In the data rows, zero lies at 4.5, halfway between 4 and 5.
Here are some points, each followed by its number:
[3. 5. 6. 4. 2. 6. 4. 9.] 0
[9. 2. 6. 6. 2. 2. 9. 5.] 1
[4. 6. 4. 3. 7. 7. 9. 5.] 2
[7. 4. 5. 4. 5. 9. 3. 2.] 3
[6. 5. 4. 3. 5. 6. 3. 2.] 4
[2. 5. 9. 4. 6. 7. 6. 5.] 5
[4. 5. 5. 2. 4. 4. 5. 5.] 6
[6. 4. 3. 4. 5. 6. 2. 8.] 7
[4. 7. 5. 4. 2. 3. 5. 2.] 8
[5. 2. 2. 5. 5. 4. 0. 2.] 9
[6. 4. 3. 4. 0. 4. 1. 3.] 10
[4. 5. 4. 5. 4. 4. 5. 6.] 11
[1. 5. 5. 8. 1. 6. 2. 3.] 12
[7. 4. 6. 4. 5. 4. 6. 1.] 13
[4. 6. 5. 3. 5. 4. 7. 5.] 14
[3. 4. 5. 5. 5. 5. 5. 6.] 15
[2. 5. 4. 6. 4. 4. 3. 5.] 16
[5. 6. 0. 5. 2. 4. 3. 7.] 17
[4. 6. 4. 5. 4. 4. 4. 5.] 18
New points follow, each followed by the number of its nearest point above by angle, seen from the average point of the numbered points.
[5. 4. 6. 5. 6. 5. 8. 4.] -> 2
[5. 3. 4. 4. 7. 6. 2. 7.] -> 7
[8. 5. 5. 6. 5. 4. 7. 4.] -> 1
[4. 5. 4. 4. 3. 4. 7. 3.] -> 8
[4. 5. 4. 4. 5. 5. 6. 3.] -> 2
[5. 4. 6. 2. 4. 4. 5. 6.] -> 6
[5. 7. 3. 3. 3. 2. 4. 2.] -> 8
[5. 4. 2. 2. 7. 1. 2. 8.] -> 7
[4. 7. 4. 4. 6. 5. 2. 7.] -> 7
[5. 5. 4. 5. 4. 4. 2. 4.] -> 9
[4. 3. 3. 5. 6. 5. 3. 6.] -> 7
[5. 4. 5. 4. 5. 7. 4. 5.] -> 3
[4. 4. 3. 4. 6. 5. 4. 5.] -> 7
[5. 3. 5. 5. 4. 5. 3. 5.] -> 9
[5. 4. 6. 5. 6. 5. 6. 5.] -> 5
[4. 3. 3. 5. 6. 4. 3. 4.] -> 9
[5. 4. 4. 6. 5. 2. 3. 4.] -> 9
[7. 5. 5. 5. 5. 3. 4. 3.] -> 13
[4. 3. 4. 4. 1. 3. 2. 4.] -> 10
[0. 3. 4. 9. 0. 6. 0. 0.] -> 12
[4. 2. 4. 4. 7. 7. 3. 7.] -> 7
[4. 6. 3. 3. 5. 5. 7. 5.] -> 2
